The same turns and mirrors carry the whole set onto itself, and each row onto the other rows of its family. Which rows share a family with each named row? Give them in list order.
These 32 rows form 4 families of 8 rows each.
pize: [-19  -3  20  -6 -19 -16   0  13  -5 -21]
leked: [  8 -10  25  -5   3   0   7   3 -16  -9]
diroz: [ -7 -19  13   0   3   2  -4   9 -28 -18]
mip: [  1   2  20   0  13  -9  -3  20 -12 -19]
ratu: [  9  -3  29   7   5  -2  -8   1 -19 -10]
devis: [  2  16   8  11  12  -6  -4  10  -6 -16]
munor: [  3  -2  24  -3  11  -7   0  19 -14 -17]
repe: [-20   4   2  -2 -21 -11  -3  -9 -19  -1]
madaz: [  2  17   6   2  -3 -17   0 -16 -15  -4]
gudu: [-15  -9  11   3  -2  -1 -11  16  -1 -25]
dis: [-25  -5   0  -8  -9 -12   5  -8  -4 -14]
vis: [ -3   4   6 -10 -25 -20 -11  -6 -10 -16]
Duzin: [ -7 -18   9 -15  -9 -15  11   7 -13 -22]
daso: [-14   6   1  -6 -25 -15  -4  -9 -18  -1]
sosuk: [ -1  -6  26 -16 -14  -9  -3   8  -7 -26]
vaz: [-15   5  -7   4   0 -18   1  14  -6 -26]
Kib: [-24   5  14   8   1  -4  -4  10  -4 -27]
Mobof: [  8  14  -5   2  -6 -15 -10  -5 -12  -4]
Zerik: [  3   4  13  -6 -21 -22  14  -5 -18 -12]
tariz: [  5   3   1   3  -3  -8 -14  18 -19 -26]
Pido: [-20  10   5  13  -6 -14  13  -5 -17 -13]
Dif: [ -6 -11   9   4   2  -6   5 -12 -24   4]
labem: [-24   0  18  -1 -16 -14  -1  14  -4 -22]
sapa: [ -4   4  12   1  -1 -12   7 -20 -19   0]
Kis: [-13   0  -3 -15 -17 -16  -1  -6  -1 -16]
vug: [-30  -8   7   4  -8  -9  -3  -8 -16 -10]
fosu: [  6   7  21  14   8  -3 -13   4 -15 -13]
lubo: [ -3 -12  17  -8 -10  -2 -13  15  -3 -23]
Pumep: [-10   0  15  18  -3   2   3  -3 -32  -9]
Rakor: [  3   4   6   0   8  -6  -1  -4 -29   4]
nunem: [ 14  12  14   4 -17 -11  -8   0 -27 -14]
Lon: [  8  10   4  -1   6  -8  -5  -3 -25   2]

The rest of the family of nunem: diroz, Duzin, vaz, Zerik, tariz, Pido, Pumep
The rest of the family of Kib: leked, devis, vis, sosuk, Mobof, Dif, vug
The rest of the family of repe: pize, mip, munor, daso, labem, Rakor, Lon

The same turns and mirrors carry the whole set onto itself, and each row onto the other rows of its family. Which rows share a family with each named row? Give them in list order.
These 28 rows form 7 families of 4 rows each.
tive: [ -3  -1 -12  -7 -19   1   6 -13]
Muma: [ -1   9 -11  -7 -20  13   5 -12]
namis: [ 2  8 12  2 15 -6  1  5]
rup: [ -2   8 -24  -4  -7  12  -9 -12]
Zelos: [  4  -4 -21   1  -6   7  -7 -15]
Ranil: [ -1  -1  -3   4 -17   6  -4 -18]
Fop: [14  5 15 -2 10 -3  2  2]
gusa: [  0   7 -22  -7  -4  15   2 -18]
vake: [ 5 14  9  3 10 15 -3 13]
zapi: [ -3   4 -13   1 -13   5  15 -16]
buk: [ 9  9 13 -9 14  3 -8  1]
zik: [ 1  5 10 -4 18 -7  3  1]
Feke: [ -2  -4 -17  -1 -15   7   7 -14]
Natag: [ 3 11  8  4  4  3  2 19]
Pules: [-4 20  5 -3 12  8  4 12]
nuv: [ 0 15 14 -4 11  9 -4 10]
Nogon: [ 1 17  9 -7 14  9  3 11]
Ruga: [ 5 12 14  3  0 -7 -8  3]
Sul: [ 4 12 14 -3 15  1  0  7]
kopuf: [  1  10 -19  -4 -10  13  -3 -18]
zupez: [ -5   2 -15   3 -13   5   9 -16]
Vop: [ 3 12 11 -2 14  3  3 13]
lal: [ -4   5 -17  -3 -14  10   4 -18]
giz: [  7   5   3 -11   9  12  -5  16]
Zugum: [ -1   2 -22  -3  -9   9   3 -17]
koduv: [ 9  7  9 -1 13 -5  2 10]
bab: [ -1   7 -20  -2   1  16   1 -19]
sazab: [ 11   6 -22  -8 -10  16  -1  -5]

The rest of the family of bab: zapi, zik, Pules
The rest of the family of Nogon: namis, gusa, zupez
The rest of the family of rup: tive, Fop, vake
The rest of the family of sazab: Ranil, Ruga, giz
The rest of the family of nuv: Feke, kopuf, koduv

The same turns and mirrors carry the whole set onto itself, and each row onto the other rows of its family. Which rows share a family with each named row? Give them in list order.
These 20 rows form 4 families of 5 rows each.
butul: [  4 -12   6  18  27  -6   7  -4  -8   5  11  -3   7  21 -10   4  -5  -5
  -2  19   7]
pef: [  2 -18   0  26  19  -6   1  -7 -10   6   9  -2  11  18  -8   8  -6  -3
  -2  17  10]
nozuv: [ -1   3  -2   8  -4   8  -2   0 -10 -19   6  -2   9  -4 -13   3 -26  -4
   4   7  14]
febi: [ -9  18   1   6   7  -6 -18 -21   6   1  -2   7  -8   0   9  17   6  -6
  14  -7 -22]
gesu: [ -2  -6   1  22  26 -15  -8  -9   0  14  -1   4   2  15   6  15  12  -5
   6   6 -17]
sifig: [ -1  -3  -1   3   8   2   3  -4  -8 -15  13 -10   0   7 -11   0 -26  -1
  -3   2  23]
viz: [ -7  21   0  -2  -6   5 -12  -8  -3 -18   0   5  -1 -15   1  10 -16  -7
  11  -6  -3]
Kul: [ -8  24   5  -9  -2   4  -7 -20   0 -17  11  -1  -3  -6  -4   4 -20  -7
   6  -4   3]
lipe: [ -5  15   3   6   9  -8 -14  -5   5   1  -7   9  -3  -9   9  16   8  -6
  17  -4 -23]
Ragur: [ -9  18   6  -8  -2   3  -4 -16   4 -15   6  -6  -8 -10  -3   4 -16  -1
   9 -13   9]
Nezus: [  5 -15  -1  25  14  -3   4   8 -11  -2   5  -2  12   9 -12   4 -10  -1
   2  20   8]
fasip: [ -9  21   7   0  10  -7 -11 -16  11   0  -2   2 -13  -4   1   7   7   4
  14 -10 -20]
lup: [ -1   1   4   3   6   5   4 -12 -11 -13  16  -7   8   8 -15   0 -25  -6
  -2  12  21]
domaz: [ -1   3   6  12  31 -13  -3  -7   1  13   1   4  -1  16   2  11  13  -6
   7  10 -20]
gabo: [ -8  25   8  -4  12  -7 -14 -19   7   0   0   6  -9   0   5  13   4  -7
  13  -5 -23]
Tevod: [  1   1   1  17  26 -12  -6  -6   3  11   2   1  -9  20  -4   4  14   3
   8   7 -21]
gikig: [  2  -6   3  23  24 -13  -4   5  -2  10  -4   5   6   7   1  12  12  -4
   8  13 -17]
Zepo: [-11  20   1  -2  -9   6 -14 -23  -1 -17   6   3  -3  -8  -2  11 -17  -4
   9  -6   4]
puv: [  5 -15  -4  18  25  -7   4   2  -9   1   9  -6  -1  25 -11  -2  -6   1
  -2  12   6]
nef: [ -3  -2   0  10  -2   7  -1 -14  -9 -16  14  -5   8   4 -10   3 -24  -3
  -1   8  24]

The rest of the family of gabo: butul, Kul, lup, domaz
The rest of the family of Zepo: pef, febi, gesu, nef

The same turns and mirrors carry the whole set onto itself, and each row onto the other rows of its family. Which rows share a family with each named row? Give them in list order.
These 32 rows form 4 families of 8 rows each.
dar: [-15  -3 -13 -13   4   0  32 -15 -15  21   4  -3   6   5 -32 -23  -5  -7
  14]
tik: [  9  -3 -19 -11   2 -15  10 -21   1  -5  15   8   8   2 -32 -26  10  -8
  -3]
Naful: [  9  -8  -9  -6   5 -16   5 -10 -11  -6   6  15   4  16 -30 -17 -16   1
   6]
toben: [ 10  -3 -22  -5  -3   0   8 -20  -4   3  16  15   4   4 -18 -29   5  -7
   0]
kem: [-29 -18  -9 -12   9  -5   9 -27   4   7  10  -7   9   1 -19 -21  10  -8
   3]
Ril: [-17   3 -15 -21  -3   1  28 -18  -7   2   3  -6   3   0 -26 -24  -6 -11
  21]
Taki: [-23  -9 -13 -16   6   0   2 -19   0   6  12  -6   2   8 -13 -16   0 -22
   8]
bilog: [ -6   2  -5  -7  -5 -10  15 -34 -27 -13 -17  15  -3 -13 -30 -18  -5   5
 -13]
Kod: [-14  -6  -7   1 -13   3  25 -48  -7  14 -18  -2  -2   3 -32 -11  12  -1
  -5]
Roto: [-22  -6  -1  -8  -9  -1  13 -32 -22  14  -7  -1   6  -9 -29   8 -14 -11
  -4]
vus: [ -6  -9 -18  -2   8  -9   9 -34 -17  -9 -11  14   1  10 -20 -13  -5  24
 -19]
Gek: [ -4  -3 -20  -5   5  -4  -3 -30 -24  -4  -6  15  -7   9 -15 -18 -11  17
 -16]
gemi: [-20 -14  -7  -2  -4   3  28 -36  -3   8 -23   0   9   0 -35  -6   8   8
   5]
Zafas: [-16  -8 -19 -11   9  -9   4 -23 -24   2 -14  16   2  10 -25  -3 -11  15
 -18]
zodel: [ -9  -5   0 -15   0 -22  12 -32 -16 -14 -17   5   4 -12 -40 -14  -9   6
 -11]
Zifut: [ -1  -3  -4 -13   1 -20  25 -38 -25 -13 -13   6  -2  -1 -30 -17 -16   6
 -12]
lofed: [-10   0 -18 -18  -6  13  30 -24 -12   6   1 -11   2   5 -23 -18 -10 -13
  18]
Lag: [-13   6  -5  -8 -11   8   3 -41 -22   5 -14  -5  -4  -3 -25   5 -18  -3
  -3]
vusog: [  9  -6  -8  -3   6 -18  -1 -21  -2 -18   2   6   1  20 -26 -11 -16  -1
   0]
Nitu: [-16  -6  -3   6  -8   8  24 -44  -2   8 -16 -10  -4   6 -21 -15   8  -1
   5]
Besav: [-25  -4  -9  -1  -5  16  20 -38  -9  15 -23   0  -1   7 -23  -7   5   2
   3]
git: [ -1   0 -19 -11   6 -12   2 -17  -7  11   9  20   7   1 -30 -22  12  -6
 -11]
Gerov: [-19  -6 -15 -10  11  -3   3 -27   6  -1   8 -13  -4  16 -15 -25   6 -13
   5]
natog: [-23  -4   0  -3  -8   0   5 -46 -13   8 -12 -11   1  -6 -22   4 -11  -3
  -9]
gos: [-13  -5 -12 -15   0  -1  26 -24  -3  13   2 -21   3  12 -30 -18 -11  -9
  19]
beno: [  6  -6 -22  -3  -1  -6   6 -15   2   2   4  23   5   2 -22 -26   7  -1
   0]
sedil: [-19   1   3  -5  -9   4   4 -34 -17   9 -13  -4  -1  -3 -27   8 -14  -1
  11]
Mido: [-16 -10 -16  -6   9  -7  -3 -28 -24  -6 -13  13  -6  -1 -14 -14  -8  17
 -13]
kagam: [-29 -11 -22 -11  12   0   9 -30  -1   6   9 -13  -2  17 -20 -19   4 -11
   1]
kabi: [ -3  -5  -2  -3  -6 -12  24 -40 -19 -21 -18   2  -4  -6 -24 -14 -10   3
 -10]
Lasov: [  6  -8  -8  -4  10 -17   0 -23  -2  -5  13   7   7  17 -31  -7 -16  -8
  -1]
zos: [ -4 -13  -3  -5  11 -21  -2 -16   1   0   5   7   9  18 -34 -16 -14   9
   4]

The rest of the family of toben: Gek, lofed, Lag, vusog, Nitu, Gerov, kabi
The rest of the family of Zafas: dar, kem, Roto, gemi, zodel, git, zos

